One turn sends every row of this set to another row. A few are shown first. Where does it send the rows asked after them?
zudi: [ -9  -2 -16   7  -4   7  -5  12  13  -9   4  -5  -5 -15  -3   6 -13   2
  -2]
Fola: [-17   8 -26  -5   1  23 -11   9  -3  -9   3  -9  -9   1   6  12   4   5
   6]
Vekaz: [-3  0 -8 -7  9  9  0 17 13 -2 -9 -3  8 -7  1 13 -1  3 -2]
Sedib: [-14   3 -12 -11  -8   2  -4  -3 -10 -11   7  -8   7 -11  13   5  -3  -1
  -5]
Tufes: [-16   4 -21  -8   3  24 -12   9  -6  -7   3 -12 -10   3   6   8   4   4
   7]
Koto: [ -3   0 -16   1  12   6 -13  -9  -6  -6   3  -7  -7 -13   4  10  -7   8
  -1]
beg: [-15  12 -25  -8   2  22 -10   9  -3  -9  -1 -11  -8   4   6  11   3   3
   3]
galeg: [-16   3  -9  -6  -5   0  -5   0 -13  -8   7  -8   5 -11  15   6  -1   1
  -5]
kof: [-18   9 -21  -7   1  25 -11   9  -2  -9  -4 -12  -7   3   5  12   7   4
   4]
pulum: [-10   3 -13  -6  -9  -1  -5  -1 -14 -10   3 -10   8  -9  10   8  -2   0
  -8]
Rimeb: [ -3   1 -30   0   6  24  -9   3   9  -5   9  -1   3  -8  13   4   0   3
  -2]
zuvip: [-4  4 -9 -5  5  9  4 19 14 -3 -7 -2  7 -7  3 13  0  2 -2]
Lotid: [-12   0 -11 -10  -5   0  -8  -1 -10 -11   7  -6   8  -9   9   4  -2  -4
  -7]
Dukos: [-15   6 -25  -7   3  24 -10   9  -5  -9   1  -9  -7   4   8  11   7   6
   3]
Tipat: [-14   0 -10  -9  -5  -2  -6   0 -14 -12   5  -9   6 -11  11   7  -3   2
  -7]
tofup: [ -6   4  -8  -6   7   6   2  18  12  -3 -11  -6   9  -7   5  10  -2   2
  -1]
lil: [ -1   3  -9  -4   5  12   0  18  13  -2 -10  -5   6  -9   1  10   1   2
  -1]
razi: [ -8  -3 -15  -1  15   5 -10  -8  -7  -8   3  -6  -6 -12   4   8  -4  10
  -2]
sifav: [ -5   3 -11  -5   8   8   4  18   8   0  -9  -3   8  -4   1   9   1   1
  -4]
Dabe: [-14   3 -10  -7  -7   1  -6  -2 -12 -13   4  -9   8  -8  11   4   0   0
  -7]
zuta: [ -4   3 -10  -6   8  10   6  15  12  -3  -8  -1   7  -7   0  12   1  -1
   2]
Forug: [ -5   2 -29  -1   8  19 -12   7  10  -4  11  -2   1  -8  15   2  -4   2
   0]
masek: [ -4   2 -29   2   7  22 -11   3   8  -3   6  -3   1  -9  15   4  -2   1
  -2]
vinal: [ -2   1  -7  -7   8  10   3  13  12  -1 -10  -6   9  -6   3  11   0   1
  -2]
gem: [ -1   3 -25   1   7  19 -13   1   8  -2  10  -1   1 -12  13   3  -1   5
  -3]
Bem: [-16   7 -25  -6   2  24 -10   9  -7  -7  -1 -11 -11   2   6  12   2   2
   3]
mapum: [-17   3 -11 -10  -5   2  -8  -1 -12 -15   3  -8   8 -11  12   7  -1  -2
  -6]
leb: [-12   0  -9  -6  -5   1  -6  -3 -11 -11   6  -8   6 -13  13   7  -1  -1
  -8]
Ter: [-16   8 -28  -7   3  22 -11  12  -5  -9   0  -7  -8   2   2  11   6   3
   4]
Pak: [-17   9 -25  -6   3  19 -11  12  -6  -6   2 -13  -7   6   7  12   4   6
   3]
Git: [-11   2  -8  -6  -6  -4  -6  -2  -9 -13   6  -9   6 -11  12   6  -1  -1
  -3]
bil: [-18   9 -25  -6   7  23 -13   9  -7 -12   3 -10  -7   1   7  10   4   3
   4]
lal: [ 1  1 -8 -6  6  8  1 18 11 -3 -9 -6  6 -6  5 15 -1  0 -3]
Sez: [-5  4 -6 -9  4  6  1 14 14 -3 -9 -5  8 -7  4 11  2  1  0]
rep: [-18   6 -24  -8   4  24 -10   9  -4 -10   0 -12  -8   3   3  11   2   5
   6]
Tavud: [ -6  -4 -15   5  16   7 -11  -5  -5 -10   1  -7  -5 -12   2  10  -8   8
  -3]
Per: [-10   2 -10 -10  -8   2  -7  -1 -12 -13   5  -7   8 -14  10   8  -7   0
  -5]
diti: [ -9  -4 -20   4  -1   7  -4  12  11 -12   7  -5  -8 -14   0   4 -11  -1
  -2]
fumo: [ -9  -3 -14   3  -3   8  -3  13  11 -11   6  -6  -7 -14  -1   7 -13   1
  -3]
puf: [-4  3 -9 -4  7  8  1 15 13  1 -8 -2  9 -6  3 12 -1  3  3]
muk: [ -8  -5 -15   7   0   9  -2  12   8 -11   4  -4  -5 -14  -4   4 -13  -3
  -3]
Teveb: [ -7  -4 -16   0  15   3 -14  -7  -5  -8   3  -7  -6 -11   3   7  -5   7
  -4]

Ter -> lal
Sedib -> rep
muk -> Koto
And these:
kof -> Sez
zudi -> Teveb
Tufes -> zuta
tofup -> Dabe
Fola -> Vekaz
Tavud -> gem
razi -> Rimeb
lil -> Git
Tipat -> Dukos
Pak -> sifav
Bem -> puf

One turn sends every row of this set to another row. A few are shown first. Where does it send the rows asked after them?
Debu: [  0   2  -3  11  -9  -2  -4  -3   0   3   1   3  -6 -11   2   8   2   4
  15]
nik: [ -1  -4 -16  10  -3   6   9   5   0  11   9   1  -3  -1 -11   2   0  14
 -11]
vom: [ 6  2 -1  3 13  6  1  5  2  6  6  4 -8 -6 -4  1  0  8 14]
guzez: [ 14  14  -4   1 -16   4  -4   1   5   4  -2   4  -9  -9   1  -4 -10   7
  -1]
fave: [14 -9  2  6 -6  3  9 -3  2  9  2  7 -4  5 -2  3 -4 10 -3]
dako: [ -7  12 -18  -9   0   6  -2   3   0  16   9  -3   1  -5   0   0 -10  -1
   5]
tosev: [-11   3  -1  -3   0   0   1   9  -5  -5   4   4  -5  -5   2  11  -7   5
 -10]
Sutel: [-6  1 -7  5  0 12  7  7 -5 13 -7 -2  1 14 -2  0 -9 11 -2]
Fura: [  3  -1 -10  13  -6  -4  -9  -3  -9  12   9  -5  -9  -1  -6   1 -12   2
  -2]
Zusu: [ 5 14 -9 11  5 11  2  9  0 13 13  2  2 -3 -1  6 -2 13  7]
gil: [  2  -4 -17  12  -1   6   6   1  -3  13   9  -3  -2   1  -8  -1  -2  14
 -11]
soso: [ -7   6 -12  -1 -14   0  -1   2 -10   4   0  -4  -8  11  -3  10  -9   4
   0]
Pamo: [ 11  -1   0   1  -6  -1 -12  -2   1  13  -2   6  -2  -2  -2  -2 -18   3
  -9]
sof: [ 10   6 -14   8 -18   2   4  -5  -4   7  -3   5  -5  -3 -14   0  -7   2
  -9]
Vab: [-10  10  -2  -3   2   1 -11   0   8   7  -3   2   3  -3   1   5  -7  -1
   9]
Kilu: [  5  14  -3  12  -3   4 -12   2   6  -2   4   5  -4  -8   1   6  -1  -4
   5]
zinu: [  7   8  -8  -1   3  10  -3   8   2   0   3   5  -1  -1   2   4 -16  -6
 -15]
dera: [-12   7   1  -5   2   3  -9   1   7   2   1   2   1  -4   2   8  -6   1
   8]
voza: [ 9 -1  5 16 -4  7 -5  1 -5  6  3 10 -1 -4  0  5 -1 -9 -5]
sor: [ -2  11  -4  -8  -4   5   9   6   1  10  -6   6  -3 -14   7  -3  -7   6
  -1]
supo: [ -6   4   4   9  -9  -2   2  -4   0  10   2   5   4   4  -8   9 -17   2
  -8]
Gefu: [  3  -9 -14  -2 -10  10  -2   7  -4  -4  -5   3  -5   2  -4   0  -9   5
  -7]
nebo: [  2  14 -18   3 -12   7   4   6  -2   1   1   2  -9 -10   1   4   5   3
   2]
tefel: [  8   4  -6  15   3  10   5   0   4   5  -3   7  -7   7 -18  -1  -8  -1
  -4]
ruz: [  9   5  -6  10   4  10   7  -2   3   0  -2   8  -4   8 -16   2  -8  -1
  -7]
gome: [ -9  -1 -18   0  -2  11   0   5  -7  11   6   0   6  -2  -3   8   0  -3
 -10]
vusom: [  1  -6 -10  13 -10   7  -1   3  -4  -4  11   5   3   1  -5  12 -13   2
  -3]
Zab: [ -1   9  -4   4  -3   4  -1   0  -4  18   2   0  -4   6  -7   0  -7  -9
 -16]
Pofi: [  3   7  -6   0  -9   0   0   2  -7  15  14  -2  -9 -15   2  -4 -10   8
   3]
Rolu: [ -4  -1  -7   5   0  14  11  10   1  12  -5   1   1  11  -1  -1 -11   9
  -2]
Nif: [  4  11  -9  -2   2  10   0   6   3   8  -4   7   2  -1 -10   2  -7  18
  11]
fon: [  1  10  -8   2   6   8  -4   1   0  19   8   6   4 -16   1   1  -7  -5
   1]
Kepul: [ -4  -2   4   7   8  10  -2   5  -8   7   3  10   3   4 -10   7   2   6
  -6]
fusi: [ 12  16  -8   3 -17   3  -1   2   3   2   0   7 -10  -9   0  -2  -7   6
   3]
Kilup: [ -8   2  -2   4   1   8  -1   1   5   3 -16   4   4   0  -4   1 -12  -3
  -6]
rap: [ -9  13 -17  -9  -4   6  -3   2  -2  13   8  -6   0  -2  -3   2 -11   1
   6]
Zimi: [ 10  -8   3   7 -10   3  11   0   2  11   2   7  -5   8  -4   5  -2   9
   1]
vut: [ -5  -8  -5   3 -10  -1  14   1  -9  11   3  -1  -4  -5   3   0 -12   5
   1]
Fem: [  2  11 -10   3  -5   4  -8  -8   7  14  -7   4   4  -3  -7   3 -11  -2
  11]
vetil: [ 12  14 -12  -1   3   7   3   1  10  12   3   1  -7   3  -7   3   6   7
   4]
Bused: [  6  14  -5   7  -2   8 -12   2   8  -4   5   4  -5  -7   1   5  -1  -4
   0]
kizas: [  2   6  -8  -5  -8  -1   4   4  -4  12  11   2  -8 -16   4  -5  -9   8
   3]
vumod: [ 2 10  1  5  2 -1  7  2 11 14  0  1 -4 -5 -1  0 -2 20  5]
regog: [ -2  -4   4   6   7  12  -4   7  -4  12   2  11   4   2 -10   4   2   5
  -6]
suz: [ -1  -7  -2   0   1   4  -2   7  -8   8  -2  -1 -12  -3   1  -7  -3  -3
 -13]

supo -> Zab
vut -> sof
Fem -> fon
And these:
vom -> Nif
Rolu -> nik
Bused -> dera
soso -> Fura
Kepul -> Sutel
Vab -> dako

One turn sends every row of this set to another row. A few are shown first. Where does it send the rows asked after them?
fam: [  8  10  -1   7  -9   6   3   3  -3  -4  -1   8  -3  -9   5 -13   0   0
   2  -3   5  11  -9   4  -7 -13  18  -6  -6  -4  -7  13   1   7  -2  -5
  -5   4  12  -9  -6   0   8   8]
fofup: [  5   3  -1   1  -3  -2  -9  -2  -4   1   1  11   8 -13   0 -11  -4  13
   3 -10  -1   6   7  -1  -4  -5  19 -18  -3   0   0   5 -12  11  -5 -16
  10   4  -2 -11  13   4   3   5]
tok: [ 15   8  -8   9  -3   2 -15  -2  -5   0   2  -4  -3  10   7  -6  -9   7
   8  -6   2  -2  -1  -1  -4   6   7  -6  -1  -4   3  15  -6  -1   9   6
  11  -1   7   2  -3   0  10  17]
moze: [  3  -5  -5  -1  -9  -3   8   7  -5  15   6  -5   2 -19   2 -15 -11   3
  15 -10   2   6   7  10  -1  -7  10  -9  -8  11   9  13  -5  -3   0  -7
  -1   1  -9  -5  -1  -2  -5  12]
ses: [  3  -2  -2  -3 -14  -2   5   4  -5  15   4   2  -2 -16   6  -8  -2  -5
   8  -2  -2   7   6  20  -2  -8   0  -5 -10   9   6  13  -9   2   0 -10
   4   1   2 -13  -7  -4  -3   8]
zakep: [  6  -2  -3   2   0  -2   0  -2   0   2   8  11   9 -12  -3  -4   2   0
   4  -1   1   5   7  -4  -8   3  11 -15  -3   4  -8   3  -8   3   0 -21
   4   0  -5 -12  14   6   0   8]
guve: [  2   8  -6  -3  -6   8   3   7  -5  -6   3   6  -5  -8   0 -19  -5   2
  12 -15   0  15  -1   8   0  -4  17   0  -4  -1  -5   5  -6   5  -6   3
  -9   5   8   0  -8  -2   6   8]
peg: [ -2   3   3   1 -11  -1 -12 -12 -12   2  -4  -4  -4  -7 -11 -10 -11  -5
  -1  -9   8   1  11  12 -14  -1  12  -4   2   4  -5  -3  -5 -16   8  -3
  -1 -10   4  -4  12   3  -6   4]
pive: [  6   0  -5  -7 -10  -5   4 -10 -17   5  -8   0   0  -4   6   5   0   2
  13 -14 -11  10   3   4 -11   4   3  -8   2  -3   9  11  -7  -2  13   9
   0   1  13  -7  -1  -1 -11  -8]
boz: [  2   2   2   0  -5   0  -9   5  -2  -2   9   8   2  -8  -2  -9  -1  13
   2 -12   3  10   6  -4  -2   4  13 -11  -1   4   1  -5 -11  11  -6 -15
   4   3  -1  -8  12   7   2   5]
mura: [  4  -6  -3  -3 -13  -4  17   7 -11   9   5   1   4 -16   9  -4  -8  -2
  13  -2  -4  -1  10  13  -4  -5  14  -8  -1   3   8  13  -6  -3  -5  -2
   0  -4  -4  -9  -4  -1  -7  11]
nepeb: [ 10  10 -11   9  -7   0 -12  -5 -12  -1  -5  -7  -6   4   6  -7 -10   4
   6  -6   2  -1   0  -1  -3  10   9  -2   3  -6   4  16   1  -5   9   6
  11   6  15   3   3   2   6  16]
zoni: [ 10  -1  -4  -8 -13  -5  -4 -10 -12   9  -7   1   0   4  13   3   1  -3
  11 -12  -5  16   6   6  -5   1   7  -9   2  -5   9  11 -10  -2  10   8
  -5  -7   5  -5   0  -5  -5  -9]
folo: [16 10 -7  6 -5  6 -8 -3 -4 -4  0 -6 -3  1  2 -6 -8  7  7 -9  4 -9  2  0
 -3  8  8 -5  3  0  3 14 -2 -5 10  6 10  5 13  4  4  0  9 20]
fas: [  1   4   0  -1 -12  -2 -13 -15  -6   6  -5  -4  -5  -8  -6  -7 -11  -3
  -5  -8   8   2  13   3 -11   3  11  -4   2  10  -7  -8  -8 -16   6  -2
   0 -10   4  -4  10   2  -4   0]
venu: [  5   2  -2  -1  -8  -3  -8  -9 -16   7  -3  -4  -2  -9 -10 -10 -10  -5
  -3  -8   8   1  10   2 -17   5  13   1   0  12  -7  -7  -9 -14   2  -2
   1  -7   9  -4  12   6  -5   2]
dugag: [  7  -1  -8  -6 -14  -6  -4 -13 -17  13  -7  -4   3  -1  10   1  -5   0
  11 -11  -4   9   4   7 -11   6   8  -8   4  -2  15  12  -7  -4   6   7
  -1  -2  11  -4  -2  -3  -7 -10]
bube: [  5   2   1   3  -8  -3 -15  -7 -13  12  -2  -5  -7   1  -8  -7  -9  -6
  -2  -7   6   3  13   4  -9   1  10 -10   1   9 -10  -4  -7 -14   7  -5
   2 -15   5  -1   6   6  -2   5]
led: [  9   9  -4   6  -7   1 -14   0  -3  -6   0  -8  -2   0   1  -8  -8   8
   7  -7   5  -9   3   6  -7  11   5  -6   1  -6   9  16  -3  -5   9   3
  11   5   8   5   4  -2   4  20]
las: [ -4   6  -6   5  -9  -7 -10  -9  -9  12  -3  -4  -5  -6 -12 -11 -11  -9
  -2  -6   3   1   7  -1 -14   7  14  -5   3   5  -4  -1  -9 -14   9  -5
   4 -10   8  -8   9   5  -5   1]
kugal: [ -1   8   5  -4  -3   1   2   4  -9  -6  -2   3  -6 -11   2 -15  -4  -2
   4 -13   1  15  -5   6  -2  -6  14   1  -4  -2  -5  11  -3   3 -13  -5
  -6   6   7  -3  -5  -9   8   8]
tama: [ 14   7 -10   9  -3   0  -8  -4  -6  -3   0  -4  -4  -1   7 -13  -9   9
   9  -7   3  -5   1   0  -9  11   9   2  -2   1   5  11  -4  -3   9   8
  13   9  13   1   5   1   6  20]
dizep: [  1   3  -4   4  -9  -1 -15 -13 -18   7  -4  -4  -3  -4  -5  -6 -12  -4
  -6 -10   3   0  12  -3 -14   4  10  -5   4   6  -5  -4  -5 -15   8  -4
   6  -9   5  -6   9   6  -6   2]
Nolur: [ 11   1  -8 -10 -10  -7   2 -12 -11   6  -5   1   4  -7  11  -1   1  -1
  12 -11  -2  13   7   5 -11   9  12  -4   2  -2  14  11 -10   1   7   9
   0   2  12  -4   5  -3  -5 -12]
dap: [  4   4  -3  -1 -15   3   5   1   1  -6  -4   2  -4  -9   3 -16  -4  -2
   4  -3   0  13  -6   7  -1 -12  14  -1  -4  -4  -9   7  -9   4  -3 -13
 -10   1  13  -5  -8   0   9   7]
papu: [  4  -3  -1   2 -14  -3  -9 -13 -10   6   0  -2 -10  -6  -4  -7  -9  -5
  -6  -8  -3   1  15   7 -12   1  12  -3   5   7 -11  -1 -10 -18   6   1
   1 -13   4  -3   8   3  -6   2]
Kena: [  5  -3  -3  -1  -7  -3   6   3  -4  13  13   2   4 -12   3 -18  -7   1
  15  -5  -1   3   7  16   5  -1   9  -6  -2  10   9   7 -10   4  -1  -5
  -2  -2  -6  -6   4  -3 -13   6]
Pono: [  7   5   0  -1  -5  -1  -7   3   5   5   3   2   7 -12   3  -8  -1   2
   1  -7  -4   8   5  -5 -10  -3  13 -18  -9   5  -3  -1  -5   1   1 -23
  10   5  -4 -12   2  10  -1   6]
gup: [ 12   5  -9   8  -9   5 -14  -4  -7  -2  -3  -4  -8   0   6  -4 -10   9
   7   1   3  -5  -7  -3  -6   8   9   2   4  -4   4  14  -7  -5   6   4
  12   9  10   4   1   4   3  13]
voso: [ 15   7  -6   7  -4   0  -7  -1  -9  -4   5 -12  -5   6   2  -3  -7   2
   7  -5   1  -4   3   0  -4  14  11  -9   3  -3   3  14  -5  -4   9   2
  16   3  11   0   4   5   8  20]
zamaz: [ 11  -1 -10  -5 -18  -7  -4 -10 -10   7  -4   0   4   4   9   4  -3   2
  13 -13  -3  14  -2   6 -13   9  12 -10  -3  -7   8  10 -12  -4   4  11
  -4  -1   9  -9   0  -5  -2  -7]
bivur: [ -3   6  -2   1  -8  -2   3   4   0  -7  -1   7  -4  -9   8 -10  -6   1
   5  -6  -4  10  -4   7  -8  -4  21  -3   2  -6  -6   7   1  -4 -12   2
  -1   8   6  -2  -6   0  16  12]
vozo: [ 0  3 -5  1 -6  3  3  0  0 -6 -4  9 -8 -5  3 -9  2  4  9 -3  5 13 -6  5
 -9 -1 14 -2 -7 -3 -7  9 -6  6 -8 -8 -8  7 11 -4 -2  0 13 17]
naso: [  0   0   0   4 -11 -11  -2   4  -7   3   1  10  10  -9  -2  -3  -5   8
   4  -6  -2   6  11  -1  -7   2  16 -14  -3   0  -5  -4  -8  -1  -7 -15
  12   3  -3 -18  11   4   4   9]
mize: [  6  -6   1   2 -11   0  10   3  -5   9  10  -4   1 -17   6 -13  -7  -3
  13  -1   0   0   1  14   0  -8  -2 -12  -6   8   2   6 -12   0   5 -13
   2   3   0  -9  -5  -2  -2   8]
zirop: [ 10   1  -5 -10 -13  -4  -1 -14  -9   8  -7   0   7   1   8   2  -3   0
  17 -15  -1  11   4   8  -8   7  10  -7   0  -3  15  11  -9   0   9   6
  -3  -1  12 -10   3  -9  -4  -8]
fif: [  9   0  -4  -9 -15  -2  -4  -9  -8   1  -7  -1   9  -2   4   2   0   2
  15 -16  -2  13   6   7 -13   5  10  -7   3 -10  15  14  -7  -3   9   4
  -4   0   7  -6   3  -5  -5 -10]
Giz: [  3  -1  -4  -1  -8  -4  -4   3   6  -1   7   9   6 -12   3  -6  -6   3
   2 -10  -3   6   0  -5  -5  -2   8 -18  -9  -1  -3   1  -8  10   4 -22
   5   1   4 -12   8   6   6   4]
Duki: [  3  -6  -7  -4  -8   0  13  -2  -2  10   4   3   0 -19   7 -11  -1  -2
  17   0  -3   5  10  15  -7  -1   4  -9  -6   7   0  10 -12  -1   1  -5
  -4   1  -4  -5 -11  -5  -6   8]

peg -> fif
mize -> dap
And these:
mura -> bivur
kugal -> fofup
las -> pive
venu -> Nolur
zamaz -> voso
zirop -> folo
dugag -> nepeb
vozo -> zakep
Kena -> guve
Pono -> ses
tok -> bube

